The rows of R fall into several groups, which share some directions, and each row is roughly a mix of its group's hidden directions.
R, 104 rows:
[[ 15  -1  13 -16  14  11   4  -2 -24   9]
 [  1 -26  21   6   9   1 -16 -10  -6   1]
 [ -8  -2  16  -6  18  14   6 -10 -25   0]
 [ 17  24  -8 -14  -2 -13   5 -10   6  14]
 [ -1 -22  10  -2 -17  11 -12  14   5  16]
 [  3 -29  17   1   8  10 -12   8  -8   3]
 [-14  13 -18  18   4 -18   2   8  -9 -10]
 [ 10  23 -23  -3 -12  -5  14   9  -6  -1]
 [  2 -13 -17  -2 -24   0   3  17   6  17]
 [ -2  -4  21  -5 -19  18  -8  14  -7  14]
 [ -3   2  14  -1  24  16  -4  -2 -14 -20]
 [-12   2   3  -7 -18  10  -9   7  28  10]
 [ 12 -24  13 -13  -6   3 -16   3  -9  14]
 [ -9 -24   2  16 -15  -7  -9  16  10  -5]
 [  0  -1 -15  -6   0  26  22   3  14  -4]
 [-11  16 -14  12 -14 -16   1   1  20  -7]
 [ 11  -1  -2  -7  27   3  14  -8  -5 -22]
 [ -3 -11   7 -14 -18  11  10  -3 -26   8]
 [-10  31 -11   5  -2  -7  11  -3   6 -15]
 [-10  26 -24   4  -6 -10   5   0  10  -3]
 [  9 -18  10  -9  15  17   5   1 -16 -17]
 [  9  -5   7  -2   8 -10  -8   5  29  20]
 [  7 -32  -1   5  -2   3 -11  18  -6   9]
 [  6  -4  -1  -2  24  -7  10 -23  -6 -18]
 [ 13  17   8   0  -2 -24 -13   7  14  11]
 [ -1 -21  17  12   6   5 -24   7  -7   2]
 [ 14  -9  14 -16  15  13   8   1 -18  12]
 [  6 -21  -6  15   1   2 -19  21   7   4]
 [ 15 -19  11 -13  17  14  10   3  -8 -12]
 [  5 -20  25  -7  15   1 -14  -7  10   2]
 [ -5 -32  13  -9  11   7  -5 -10  -5   3]
 [  7 -14   8  -6   0   8 -15  -7 -21  23]
 [  6   0  20 -18  12  15   9 -17 -14   3]
 [  6 -11  11  -6 -18  12 -15   8 -17  18]
 [  5 -33  15  -1   3   2  -8   2 -12   7]
 [-18   1  -8  18 -13   1   6 -10  24  -7]
 [-10  -3   1  19 -18  -5 -13   0  26   0]
 [  1 -10  10 -14 -23  14   9   6 -14  15]
 [-10 -14   6  -4   8  18  23  11  -6  15]
 [-18  -7  13  16 -21  -3 -14 -13  -4   7]
 [ -3  -7  26 -13 -16  15  -1   3  -7  14]
 [ 12  -2 -27   6   7 -19  14  -5   8  -4]
 [ -5  34  -7  -2 -11  -5  12  -9   7   1]
 [-19  21 -11  15 -11 -11   4   3  13  -9]
 [  6 -28   7  10  -3   2 -12   3 -22   7]
 [  0  36  -3   9   1  -8   8  -1   5  -8]
 [-12 -21 -10  10 -24   5   3   4 -15  -6]
 [ -2 -13  13  -5 -19  14  -7  17 -12  16]
 [  2  31  -3   4 -17 -13   5  -9 -10   1]
 [-20   1  19  23  -1  -4 -20   0  -1   0]
 [  3 -22   5   3   4  -9   1 -24 -21   0]
 [  9  27 -19  -3  -8  -5  18   0   8  -6]
 [  7  13 -29  -2  -1 -15  16   5   3  -8]
 [-22   0  15  19   7   0  -5  20   8  -6]
 [-18 -13 -12  18   6  -5  -1   3  22 -12]
 [ -9 -18 -10  13 -18  -3   3   8   7 -23]
 [  3  -8  -9 -15   1   4   9   0 -34   5]
 [ -3 -14  -5   4 -30  -3 -12   3 -11  14]
 [-10  -3  18  -5  -9  -8   2 -14 -25  14]
 [ 14  22  13  -7   0 -16   8  14  -9  13]
 [  5  10  -2 -14   2   8   3 -14 -20  25]
 [  3  26  -1  -7  16   1  14  -5   3 -21]
 [  5   5  13 -17  10   6  11 -18 -24   2]
 [-20 -12  -9  17 -15  -4  -3   7  21   7]
 [  2  10  -8   4  -3 -17   0   2  34  -5]
 [  3  -8 -19   9 -11 -17 -10  14  20  -2]
 [  4   1 -27  16   2  -4  -8  15  16  -6]
 [ -8  31   8  -7 -16  -2  11  -9  -2   8]
 [  8  21 -14   8 -24  -7  -2  12  12   3]
 [-18 -23  16   9   0   8  -8 -13  11   0]
 [ 14 -24   4   3  24   2  -2   7 -11 -10]
 [-16 -17   3  19   8  -3 -15   9  19  -6]
 [  7  22 -17  -8 -13 -13  19  -4   7   3]
 [  6 -12 -28  10  -3 -14  -1  18   5   7]
 [  3  15   4 -10  24   4  16  -8 -18  -7]
 [ -4   6   9   7  -8 -16   1 -32  -7   7]
 [ 11 -24  -7  -9  -8  11   7  23  -7   7]
 [  0  23 -16  -7  -9  -3  22  -8 -12  -3]
 [  2 -27  14  -4   8  17   0   7 -17   3]
 [ -1  20   6  -5  -2  13  11 -15 -22 -13]
 [ -2  30  -1   3  17  -4  16  -6  -6 -12]
 [  8  29 -11 -11  -5  -5  17  -8 -10  -2]
 [-10   7  25   5  -7  -4 -10 -21 -14   7]
 [ -2 -35   4   8  -8   6  -8   9  -4 -10]
 [  7  31   1   0  18   0  12   3   7 -10]
 [ -1  27  -8   3   7 -15  16 -12   3 -12]
 [-10   1   9  -6 -22  22 -10  15   7   8]
 [ 19   9  12 -17  26   5  -2  -8   0   2]
 [ 15 -24   5  -9  -2   1 -18  14  13   9]
 [ -5  -1  -7  16   8 -15  -8   9  28 -10]
 [  4   2   2  -3  -5  16  -6  20  30   0]
 [ 11 -22  -7   0 -19  -8  12  12   5 -15]
 [-14  11 -14  12 -28   4  10  -8  -6   2]
 [  7 -34   5  -3  -4   8  11  13  -5  -5]
 [  2 -22   2  -7 -19  14  -5  18   3  14]
 [ 14   2 -12   1 -21 -12 -10  13  20   6]
 [-16   7  -7  18 -11 -12   1  10  18 -18]
 [ 14  -3  -2 -17  15  11  -8 -23   2  15]
 [  0 -19  19   3  -7  10 -12   7 -22  10]
 [ -4  17   0  15   4 -16 -14   1  25   5]
 [  1 -19  10   7 -15   9 -11  -1 -25   9]
 [  0  18   6  -6  -2  -8  16 -29  -7  -2]
 [  7   6   8  29   7  -8 -22   3  -7   1]
 [  9  33   2 -10   9  -9  14   1  -1   0]]
Here is one row of each group, with its name. Which group are the others in?
[ -1  17 -17   8 -21 -17   8  -8  11  -4]  L
[  0  23 -13  -9  -1   2  28  -4  -3 -10]  T
[  4 -13   1  -2 -13  10  -7  30   6  14]  P

[-24  -3   7 -21 -12  -2   0   9   7  17]  P
[-18  -7   9   5   9  21   9   6 -23  -4]  T
[ -5   9  18  -4  26   5   7 -12 -17  -6]  L
[  0  26  -9  -9   2  -8  23  -7 -11  -5]  P
[ -6 -21   8  -9  22  22   7  -2  -4  -3]  L
[ 16  -5 -25 -19   2  -4  18   2   0  -3]  L
[ 13 -10 -16  -9  20  -2  19   1  -6 -15]  P
[  5  -8  -5   0  -9  -5  23  15   6 -25]  T
[  3  -3 -22  -2  -2  -2   2  23  24   3]  P
